In the data rows, zero lies at 7.5, halfway between 7 and 8.
Some points:
7,6,3,7,7,6,4,6,7,7,8,7,4,11,5,7,7,2,7,6,0,3,9,9,8,10,5,11,14,8,7,6,9,7,9,6,9,6,6,5,7,6,10,9
7,7,6,4,8,11,11,8,8,10,6,5,12,7,2,5,11,3,10,10,10,9,10,7,8,7,13,9,7,12,8,8,11,5,7,5,9,4,7,8,4,10,9,6
6,7,5,3,2,5,8,6,5,10,11,3,8,6,11,9,8,11,7,10,9,8,9,6,4,8,11,8,8,14,6,3,3,8,12,7,7,8,6,9,9,4,3,6
7,6,10,7,12,11,4,7,11,8,11,10,9,6,6,6,8,8,1,8,9,5,8,10,10,8,10,8,3,9,6,6,9,8,12,4,6,11,4,6,11,7,4,9
12,9,8,6,11,10,12,5,4,5,5,9,10,9,11,10,6,3,8,5,9,9,4,5,11,6,7,4,12,7,9,7,5,12,11,3,9,10,6,8,9,7,8,8
5,4,9,9,7,8,12,11,7,7,9,10,6,15,3,8,9,7,11,6,8,12,8,8,7,13,7,6,5,8,2,5,5,9,5,9,10,11,8,10,8,8,5,11
8,7,7,6,8,8,7,11,7,7,11,4,8,5,8,6,7,6,7,15,7,12,8,11,10,7,2,7,9,8,7,13,4,4,8,7,8,10,7,11,11,9,11,8
6,9,9,7,9,5,3,4,8,9,3,10,6,5,6,10,10,9,12,8,12,8,9,11,9,8,8,4,13,7,2,6,10,7,7,10,4,9,6,12,5,5,9,7
6,13,11,7,5,7,2,4,8,6,10,10,7,8,4,6,6,4,6,7,10,10,10,4,5,6,8,9,7,6,6,10,1,10,6,5,10,6,6,8,4,8,10,6
7,4,9,12,2,10,7,5,5,7,6,9,12,3,6,8,5,13,9,7,6,7,13,9,8,8,8,6,9,8,9,9,5,9,10,8,11,8,7,3,11,11,9,10
6,7,10,10,8,11,3,9,3,7,8,6,7,8,7,5,6,11,8,8,6,9,1,2,12,9,8,9,10,11,12,9,11,12,7,10,6,7,9,10,3,6,6,9
11,3,8,4,10,5,8,10,6,8,10,9,11,6,4,8,6,11,4,7,7,2,7,6,9,7,5,7,8,4,8,5,4,10,8,8,8,1,10,13,7,10,9,4
8,6,7,11,4,9,6,7,5,5,4,8,7,4,8,8,9,7,6,9,3,11,1,7,7,5,10,9,6,6,2,5,7,3,6,5,11,6,10,8,9,10,3,3
7,3,8,11,9,3,10,7,6,8,7,10,6,3,6,3,7,2,9,8,11,8,8,7,7,7,9,10,7,9,9,8,8,9,6,13,7,6,5,6,14,4,8,5
7,12,8,5,7,7,7,9,8,3,4,5,11,6,8,6,6,7,12,6,4,1,7,10,5,10,6,9,6,9,8,10,10,12,4,5,7,11,10,12,10,8,5,7
10,11,9,9,8,12,5,8,13,6,5,6,10,9,10,9,5,8,8,9,7,8,8,5,8,11,5,8,9,9,11,1,7,5,3,7,8,1,4,8,9,3,7,9
6,12,12,10,6,5,9,11,6,4,11,5,11,10,9,6,14,8,7,4,5,7,8,5,9,6,9,4,11,8,5,8,10,6,10,10,3,4,5,5,9,9,8,7
5,5,6,5,3,6,5,12,8,8,3,9,5,12,9,8,7,6,4,11,10,6,8,11,8,6,9,2,8,9,9,5,6,10,4,9,5,8,6,5,6,13,6,7
7,2,6,7,7,5,9,3,6,3,11,8,8,6,10,9,9,9,7,5,11,9,7,10,8,5,3,10,6,9,8,9,11,8,2,2,6,5,5,6,4,7,6,10
5,10,4,10,10,9,5,15,5,9,9,10,4,9,8,11,10,11,10,5,11,5,6,9,6,6,9,9,9,6,12,11,8,5,7,4,12,6,6,9,10,5,6,7
8,4,13,8,7,9,9,4,6,14,6,8,8,11,7,12,11,6,8,11,7,3,4,4,3,6,5,10,8,7,8,12,7,6,7,8,3,9,6,7,9,8,7,8
8,8,7,4,3,12,7,6,4,8,8,5,5,8,6,7,4,6,8,8,9,9,11,7,7,6,3,5,5,0,8,7,14,8,10,8,6,4,7,8,11,6,3,6
9,10,6,15,7,3,10,5,6,11,7,3,9,9,7,8,7,8,4,9,8,4,11,8,13,7,6,5,5,7,8,8,7,7,5,8,12,10,4,10,5,6,5,3
5,9,6,8,5,7,8,10,8,11,6,6,9,5,7,3,9,7,9,9,11,5,2,8,7,7,4,5,5,5,4,5,6,9,10,4,9,8,9,4,7,5,11,12
5,10,5,5,10,7,6,10,5,7,10,8,11,7,8,14,4,8,6,8,7,8,9,2,8,6,8,11,6,7,3,5,11,7,4,10,8,12,8,4,10,8,13,7
9,8,4,6,8,11,8,10,7,14,7,10,10,6,9,5,8,7,6,1,4,11,9,10,7,5,7,10,9,7,8,9,4,9,5,9,4,10,6,6,4,6,5,8
10,6,6,12,9,9,10,8,7,5,7,6,6,4,7,8,10,8,3,10,5,9,9,8,0,7,9,3,6,6,7,6,10,9,8,7,9,9,5,9,4,7,11,11
6,9,6,4,10,5,5,4,7,10,4,8,6,9,8,8,8,8,3,4,5,10,6,6,8,15,9,4,6,8,8,14,8,8,6,8,7,3,11,6,11,6,9,10
10,8,5,5,9,10,8,7,9,1,8,7,4,7,3,10,11,10,9,8,7,5,6,8,9,6,6,7,5,9,6,10,3,8,9,12,6,9,8,2,5,3,7,5
12,7,7,8,13,9,2,6,7,7,7,9,7,11,13,4,11,9,10,5,8,7,12,4,7,6,2,6,5,12,8,7,9,8,10,8,9,7,13,7,8,11,7,5
3,11,5,12,11,9,11,5,11,9,11,6,4,5,5,10,3,7,9,7,7,9,6,9,5,7,4,5,8,10,8,5,6,10,8,7,4,6,9,8,8,13,6,5
9,7,12,7,7,7,11,7,11,10,8,4,5,10,7,5,6,14,5,9,9,10,6,11,5,7,9,11,12,7,5,8,10,11,6,5,11,9,8,2,9,8,10,2
11,9,11,5,7,5,5,7,10,9,13,11,12,7,10,10,7,4,9,7,6,9,4,11,6,8,7,6,8,8,12,8,13,7,8,13,13,8,11,8,4,6,5,8
9,8,14,5,7,4,10,11,7,8,5,10,3,6,6,6,1,9,8,5,4,8,8,6,8,4,6,5,5,13,8,9,10,2,10,5,7,7,7,8,5,6,8,8
9,7,9,10,7,9,7,8,7,7,5,4,7,10,11,11,5,6,8,4,9,8,6,15,9,6,11,12,2,8,7,7,6,8,10,11,7,5,7,10,8,8,13,8
6,7,10,5,11,3,7,8,10,9,6,6,5,5,8,8,12,9,13,10,4,11,9,7,10,6,10,10,3,2,11,3,6,9,8,5,7,8,5,5,7,10,6,9
8,12,4,8,8,3,10,7,8,5,4,9,9,11,6,6,6,9,4,9,10,9,8,6,6,6,7,15,10,6,7,9,9,6,12,10,7,7,8,9,7,10,4,14
9,9,8,5,3,9,9,5,9,7,7,8,3,5,7,6,12,8,4,3,8,7,7,6,10,9,6,9,8,8,13,5,8,5,4,10,7,12,8,13,10,9,11,8
7,8,5,8,5,7,11,8,10,7,8,15,7,8,11,7,7,8,9,10,7,7,7,6,8,15,8,8,6,5,6,11,9,7,11,6,5,7,5,8,4,9,10,3
5,5,9,4,11,10,7,7,7,6,7,2,5,4,11,6,6,4,9,5,11,3,7,6,7,11,9,8,10,5,6,10,6,3,7,10,11,8,7,6,3,11,5,9
10,7,9,12,6,8,9,9,7,7,9,7,6,5,9,8,8,6,5,10,10,7,15,9,9,8,11,9,9,5,8,6,5,7,7,5,3,8,15,6,7,4,7,8
6,3,4,10,5,7,8,7,15,7,8,6,8,8,9,8,6,8,9,7,7,7,8,3,10,2,10,5,8,6,6,11,8,8,8,7,8,7,9,10,10,6,7,10
8,8,4,7,9,7,8,2,5,7,10,10,10,14,6,2,3,9,10,9,8,6,4,9,6,7,12,4,7,5,10,5,6,1,4,7,4,10,8,7,8,8,9,8
Along one direction, these points spread out more than along any other. Where along it does each point below lie, from 0 to 99? The average is 50, and the first point in the table lies past the average. One standard deviation of the points above along it is 16.
6,13,11,7,5,7,2,4,8,6,10,10,7,8,4,6,6,4,6,7,10,10,10,4,5,6,8,9,7,6,6,10,1,10,6,5,10,6,6,8,4,8,10,6 48
6,12,12,10,6,5,9,11,6,4,11,5,11,10,9,6,14,8,7,4,5,7,8,5,9,6,9,4,11,8,5,8,10,6,10,10,3,4,5,5,9,9,8,7 56
7,12,8,5,7,7,7,9,8,3,4,5,11,6,8,6,6,7,12,6,4,1,7,10,5,10,6,9,6,9,8,10,10,12,4,5,7,11,10,12,10,8,5,7 73
6,3,4,10,5,7,8,7,15,7,8,6,8,8,9,8,6,8,9,7,7,7,8,3,10,2,10,5,8,6,6,11,8,8,8,7,8,7,9,10,10,6,7,10 42
12,7,7,8,13,9,2,6,7,7,7,9,7,11,13,4,11,9,10,5,8,7,12,4,7,6,2,6,5,12,8,7,9,8,10,8,9,7,13,7,8,11,7,5 81
7,6,3,7,7,6,4,6,7,7,8,7,4,11,5,7,7,2,7,6,0,3,9,9,8,10,5,11,14,8,7,6,9,7,9,6,9,6,6,5,7,6,10,9 66
10,7,9,12,6,8,9,9,7,7,9,7,6,5,9,8,8,6,5,10,10,7,15,9,9,8,11,9,9,5,8,6,5,7,7,5,3,8,15,6,7,4,7,8 25
8,7,7,6,8,8,7,11,7,7,11,4,8,5,8,6,7,6,7,15,7,12,8,11,10,7,2,7,9,8,7,13,4,4,8,7,8,10,7,11,11,9,11,8 37
3,11,5,12,11,9,11,5,11,9,11,6,4,5,5,10,3,7,9,7,7,9,6,9,5,7,4,5,8,10,8,5,6,10,8,7,4,6,9,8,8,13,6,5 40
